Each row has a name. Each question is about the rows just above it.

[-1.74  2.92  2.81 -0.69 -1.81 -1.82  1.47  1.47  1.47  1.44] : Z464
[-1.81  2.92  2.81 -1.81  1.48  2.80 -4.29  5.97  1.96 -1.81] : Z587
[-1.81 -1.81  2.81 -0.69  1.48  1.47  5.69 -1.81 -1.81  2.81] : Z31
Count of [2.81] in Z31: => 2
Times [-1.82] occurs in Z464: => 1
Times [1.49] occurs in Z587: => 0
Times [-1.80] occurs in Z31: => 0
Whose row is [-1.74  2.92  2.81 -0.69 -1.81 -1.82  1.47  1.47  1.47  1.44]? => Z464
Whose row is [-1.81  2.92  2.81 -1.81  1.48  2.80 -4.29  5.97  1.96 -1.81]? => Z587

[ 5.14  6.28  4.83  5.44  4.89  4.86 -5.38 -5.48 -5.06  4.81] : Z530
[-2.39 -2.35 -4.21 -2.42 -2.50 -2.65  3.30  3.55  3.25 -2.48] : Z723
[-2.39 -2.35 -4.18 -4.19 -2.50 -2.65  3.30 -5.86  3.25 -2.48] : Z730
[ 6.85  6.29  6.66  6.85  6.29  6.78  6.85 -8.04 -7.99  6.29] : Z612
[-4.12 -4.11 -4.11 -4.22 -4.18 -4.39 -4.11 -4.11 -4.22 -3.87] : Z189
[ 5.14  4.75  5.18  5.83  5.53  4.93 -6.48 -6.36 -6.55  5.40] : Z688
Times [-4.22] occurs in Z189: => 2
Times [6.29] occurs in Z612: => 3
Times [-4.11] occurs in Z189: => 4
Which value is in both Z189 and Z730? => [-4.18]

[-0.36 -7.55 -0.06  0.51 -0.83] -> Z179
[-0.18 -5.27  0.60 -0.65 -0.66] -> Z773
[-0.36 -7.55 -0.39  0.51 -0.83] -> Z987
[ 1.18  7.30  0.33 -0.08 -0.79] -> Z210
[ 0.37 -6.64  0.26  0.33  0.21] -> Z750
[ 0.33 -9.67 -0.09  0.23  0.28] -> Z394
[ 0.12  7.23  0.12 -0.08  0.12] -> Z371
[ 0.33 -9.67 -0.09  0.23 -0.06] -> Z835
[ 1.18  0.61  0.33  0.60 -0.10] -> Z651
Times [0.11] occurs in Z371: => 0
The one value in Z773 and Z651: => [0.60]

[ 0.50  2.89  6.79 -1.05  0.57 -2.32 -5.93  1.15 -8.06 -6.59 -5.62 -5.75
 -0.99]  Z633
[-3.14 -4.38  5.06 -3.15 -3.14  4.21 -0.16  4.21  1.84 -3.92 -3.14 -5.94
 -3.14]  Z901
[ 6.42  2.89  8.70 -8.65 -5.94  6.41  6.41 -2.80 -9.41  3.03  3.03 -1.69
  2.26]  Z618
Shared by Z901 and Z618: => [-5.94]
How many times does Z901 hold [-3.14]? => 4
Times [6.41] occurs in Z618: => 2

[-1.37  3.53 -1.17 -8.02 -0.76 -3.19  3.29  0.87  2.01  2.30  5.02 -4.18
 -3.16  1.92  1.87 -1.64  1.88 -0.71  4.92 -0.06  1.40 -3.01 -5.02 -0.24
 -4.27  0.61 -3.32  0.31 -0.08  1.34 -3.94 -3.68 -0.73 -2.89  2.79  2.92
  2.22  0.48  8.53  2.43 -1.80 -2.04  0.94  3.50  1.54  4.39  3.44 -5.62
  1.68  2.20]  Z874
[-1.37  3.53 -1.17 -8.02 -0.76 -3.19  3.29  0.87  2.01  2.30  5.02 -4.18
 -3.16  1.92  1.87 -4.89  1.88 -0.71  4.92 -0.06  1.40 -3.01 -5.02 -0.24
 -4.27  0.61 -3.32  0.31 -0.08  1.34 -3.94 -3.68 -0.73 -2.89  1.65  2.92
  2.22  0.48  8.53  2.43 -1.80 -2.04  0.94  2.80  3.10  4.41 -2.98 -1.17
  7.49  1.08]  Z785
[-1.24  2.32 -1.36 -6.66 -0.70 -3.17  2.32  1.07  1.93  2.39  3.12 -3.22
 -2.62  1.13  3.30 -0.88  1.35 -0.90  4.49 -0.22  2.15 -3.75 -4.75  0.06
 -4.37  1.22 -2.81  3.29  1.06  0.98 -3.77 -2.92 -0.54 -2.18  1.32  1.98
  2.44  0.03  8.11 -4.88 -1.26 -1.97 -0.04  3.12  1.16  3.30  4.86  3.12
  0.14  2.26]  Z471
[-2.16  3.49 -1.14 -7.36 -0.81 -2.70  2.80  0.77  2.98  2.36  4.85 -4.53
 -4.03  3.60  2.17 -2.25  1.57 -0.78  5.91 -0.49  2.63 -3.59 -5.16 -0.61
 -4.89  1.38 -1.90  0.59 -0.02  1.07 -4.27 -4.21  0.38 -2.52  2.69  3.41
  2.97 -0.71  7.43  1.76 -1.09 -2.70  0.86  4.54  0.77  4.31  4.01 -5.84
  0.31  1.91]  Z509
Shared by Z785 and Z471: => [3.29]
How many times does Z471 hold [3.31]? => 0
The one value in Z509 and Z471: => [1.07]
Shared by Z471 and Z874: => [3.29]

[ 6.97 -0.77  5.22  6.28  7.32  8.36  5.21 -0.86  2.00] : Z615
[ 1.81 -1.35 -3.54  1.81  0.61  0.61 -0.78  0.61  4.66] : Z26
[-2.17 -1.39 -5.63  5.20  6.12  6.95  4.32  0.60 -5.63] : Z919
[ 6.96  1.05  2.72  3.30  3.82  4.33  2.76 -0.52 -3.65] : Z112
Whose row is [ 1.81 -1.35 -3.54  1.81  0.61  0.61 -0.78  0.61  4.66]? => Z26
Whose row is [ 6.96  1.05  2.72  3.30  3.82  4.33  2.76 -0.52 -3.65]? => Z112
[-2.17 -1.39 -5.63  5.20  6.12  6.95  4.32  0.60 -5.63] is in which row? => Z919
Times [6.95] occurs in Z919: => 1
Times [0.61] occurs in Z26: => 3
How many times does Z112 hold [2.75]? => 0

[ 3.69  4.22  4.94  3.62 -2.41  3.83 -2.58  3.83 -2.37 -2.47 -2.63 -2.42
 -2.63]  Z851
[0.81 0.93 1.05 0.80 0.00 0.00 0.00 0.83 0.00 0.00 0.00 0.00 0.00]  Z772
[ 5.84  6.64  7.84  5.70 -4.21 -4.27 -4.50  6.03 -4.13 -4.31 -4.00 -4.20
 -4.58]  Z23
[ 0.10  0.09  0.10  0.09  0.10  0.62  0.10 -4.20  0.60  0.62  3.82  0.61
  0.67]  Z444
[0.82 0.92 1.03 0.79 0.01 0.00 0.01 0.81 0.01 0.01 0.00 0.01 0.02]  Z592
How many times does Z851 hold [3.83]? => 2
Shared by Z23 and Z444: => [-4.20]
How many times does Z444 hold [0.10]? => 4

[-3.24  1.33  5.75 -3.99  1.64 -1.66 -4.45 -2.14] : Z933
[ 1.89  1.89 -0.29 -0.29 -4.44 -0.29  1.70  1.89] : Z87
[-4.51  0.05 -0.73 -0.68 -1.11  1.80  1.97 -1.03] : Z775
[-1.91 -1.35 -5.38 -1.19 -1.37  2.45  3.28 -5.86] : Z64
[-6.86 -3.50  0.44 -0.29 -4.44  6.28 -1.71  1.89] : Z245
[-1.73  8.33  3.21  1.97  0.31  3.85  0.78 -1.33] : Z445
[-3.48 -4.85  2.21 -4.02 -0.10  5.58 -4.85 -3.48] : Z52
[-5.91 -4.44  0.76 -2.06  0.58  1.42  0.82 -0.90] : Z788
[-2.36 -6.11  0.77 -1.43 -2.36  3.95  0.77  0.06] : Z902
[-3.48 -0.42 -0.71 -4.05 -0.38 -4.84 -1.71  0.92] : Z266
Count of [1.89] in Z87: => 3
How many times does Z52 hold [-4.85]? => 2
The one value in Z245 and Z788: => [-4.44]
Times [-5.90] occurs in Z788: => 0
Times [0.77] occurs in Z902: => 2

